Small tables with named rows and columns. After each table, cells are looked up by row and column.

kugeze:
	gupita	tif	zavol	kez	dagu	fug	pokolef
tadebed	3.8	5.8	5.6	4.6	6.2	5.1	5.7
pipar	4.2	5.1	5.0	3.9	5.2	4.2	5.6
fut	7.1	5.8	5.3	5.1	7.1	8.0	5.8
kepada	5.3	6.6	6.1	6.5	5.3	1.1	5.6
fep	4.8	7.2	5.2	5.0	5.4	4.9	5.8

kepada, dagu => 5.3
tadebed, zavol => 5.6
pipar, gupita => 4.2
pipar, fug => 4.2
kepada, tif => 6.6
tadebed, fug => 5.1
fut, kez => 5.1
fut, tif => 5.8
kepada, fug => 1.1
kepada, zavol => 6.1
tadebed, dagu => 6.2
pipar, kez => 3.9
fep, pokolef => 5.8

momos:
|  | las | kap | paz |
|---|---|---|---|
| komi | 73.0 | 37.9 | 38.9 |
| dobizus | 67.1 | 76.2 | 80.0 |
| megi | 63.1 | 77.2 | 66.3 |
| visit | 50.4 | 69.5 | 58.9 |
| nupaluk | 94.7 | 20.5 | 39.5 |
| fivu | 76.7 | 72.5 | 74.0 |
| zudag | 54.5 | 51.0 | 89.5 |

paz of megi = 66.3
las of megi = 63.1
las of nupaluk = 94.7
paz of fivu = 74.0
kap of megi = 77.2
kap of dobizus = 76.2
kap of fivu = 72.5
las of visit = 50.4
las of komi = 73.0
paz of zudag = 89.5
kap of nupaluk = 20.5
kap of visit = 69.5
paz of visit = 58.9
paz of komi = 38.9
paz of nupaluk = 39.5
paz of dobizus = 80.0
las of fivu = 76.7

zono =
	fulo	guv	sus	karis
gegema	1.0	3.3	3.6	-5.4
lib	-0.7	0.4	-2.0	-0.5
num	1.5	0.0	-2.7	-1.9
nes	0.0	0.6	-1.6	-2.4
lene	-0.7	0.1	-2.5	-3.7
zamonit	-0.7	0.8	-1.2	-5.1
kekosat	2.3	1.0	-0.8	-0.8
tib	1.3	0.0	-2.7	-0.5
zavu	7.6	4.2	5.3	0.7
gogu	0.9	2.2	1.5	-1.3
kav	7.1	1.2	-0.5	-5.2
bunat	3.2	0.4	-1.9	-3.0
zodut	8.9	0.0	-2.7	-5.4

guv of kav = 1.2
guv of kekosat = 1.0
sus of num = -2.7
guv of zodut = 0.0
sus of kav = -0.5
karis of zavu = 0.7
fulo of bunat = 3.2
sus of lib = -2.0

Table vov
	darekeg	detaz	voveso	sebobez	gik	vomotez	meza	bar
vul	150	123	144	142	120	132	95	147
vedu	74	118	134	133	123	129	100	137
vama	145	120	102	99	126	107	140	104
guregi	229	123	41	40	126	70	187	50
vinu	131	116	191	197	115	163	70	191
ruzipir	96	120	32	32	125	63	207	43
nif	131	116	194	199	115	165	70	192
kiled	128	117	146	149	117	143	92	151
gane	143	116	101	96	121	105	143	98
lile	133	121	119	117	121	117	126	122
zozoti	118	123	32	32	127	63	208	43
mevina	126	122	130	131	116	124	116	128

vul, bar => 147
vama, voveso => 102
kiled, meza => 92
lile, gik => 121
mevina, bar => 128
nif, meza => 70
vedu, bar => 137
zozoti, voveso => 32
kiled, darekeg => 128
lile, bar => 122
kiled, gik => 117
gane, vomotez => 105
gane, meza => 143
vinu, bar => 191
lile, meza => 126
vul, vomotez => 132
Row with the largest darekeg: guregi

sizikik =
|  | vog | zeletam | mamora | valin | vibi |
|---|---|---|---|---|---|
| fisebe | 203 | 139 | 140 | 132 | 130 |
| zak | 131 | 134 | 138 | 73 | 110 |
| vudeva | 164 | 152 | 162 | 178 | 137 |
| korakib | 136 | 135 | 136 | 136 | 136 |
| tuga | 66 | 126 | 172 | 127 | 125 |
| nadod | 135 | 136 | 136 | 135 | 136 |
| teb | 117 | 122 | 121 | 90 | 128 |
| sil | 130 | 243 | 62 | 127 | 118 |
| vasituf | 240 | 138 | 135 | 140 | 134 |
| lemaz | 246 | 138 | 135 | 139 | 134 |
| putu | 219 | 135 | 136 | 139 | 135 |
| taloze | 137 | 137 | 135 | 135 | 135 |
| likunav | 130 | 249 | 58 | 128 | 118 |
| maku | 130 | 132 | 135 | 74 | 112 |

vibi of vudeva: 137
vog of putu: 219
zeletam of likunav: 249
vibi of lemaz: 134
vibi of vasituf: 134
vibi of tuga: 125
zeletam of korakib: 135
vog of tuga: 66

Table segen
	tib	lefotut	fil	sereto	dovu	rim	tola	dovonev
zinobo	0.42	-0.35	-0.66	0.09	-0.05	0.09	0.99	-0.06
teneb	0.13	0.04	0.09	-0.13	0.19	0.43	0.16	0.13
nadev	-0.16	-0.05	0.67	-0.10	0.03	0.39	0.12	0.05
rukoz	0.12	0.09	-0.11	-0.16	0.16	0.45	0.19	0.10
lerozi	0.09	0.35	-0.11	0.20	0.09	-0.77	0.60	0.59
sebof	0.31	-0.51	-0.90	0.70	-0.11	-0.43	0.09	-0.01
pofubu	-0.36	0.27	-0.20	0.08	0.46	-0.70	0.61	0.62
lipeb	0.15	-0.53	-0.97	0.33	-0.10	0.09	0.91	0.09
kas	0.14	0.06	-0.18	-0.08	0.26	0.38	0.11	0.25
sil	-0.02	0.09	0.09	0.89	0.46	-0.93	0.67	0.09
sobos	0.02	0.10	0.09	-0.15	-0.04	0.52	0.27	0.02
tor	0.06	0.13	-0.04	0.14	0.21	0.36	0.01	0.57
gato	-0.34	0.07	0.09	-0.12	0.32	-0.56	0.65	0.09
sebetu	0.13	0.46	0.13	0.09	0.09	-0.38	0.16	0.30

tib of teneb: 0.13
fil of sil: 0.09
fil of lerozi: -0.11
lefotut of nadev: -0.05
rim of gato: -0.56
tola of lerozi: 0.60
dovu of zinobo: -0.05
sereto of lipeb: 0.33
dovonev of nadev: 0.05
sereto of zinobo: 0.09
dovonev of sebof: -0.01
dovonev of sil: 0.09
lefotut of gato: 0.07
tola of rukoz: 0.19
rim of zinobo: 0.09
dovu of lipeb: -0.10
rim of sebof: -0.43
dovu of kas: 0.26
rim of nadev: 0.39
rim of tor: 0.36
Which row has the largest tola? zinobo

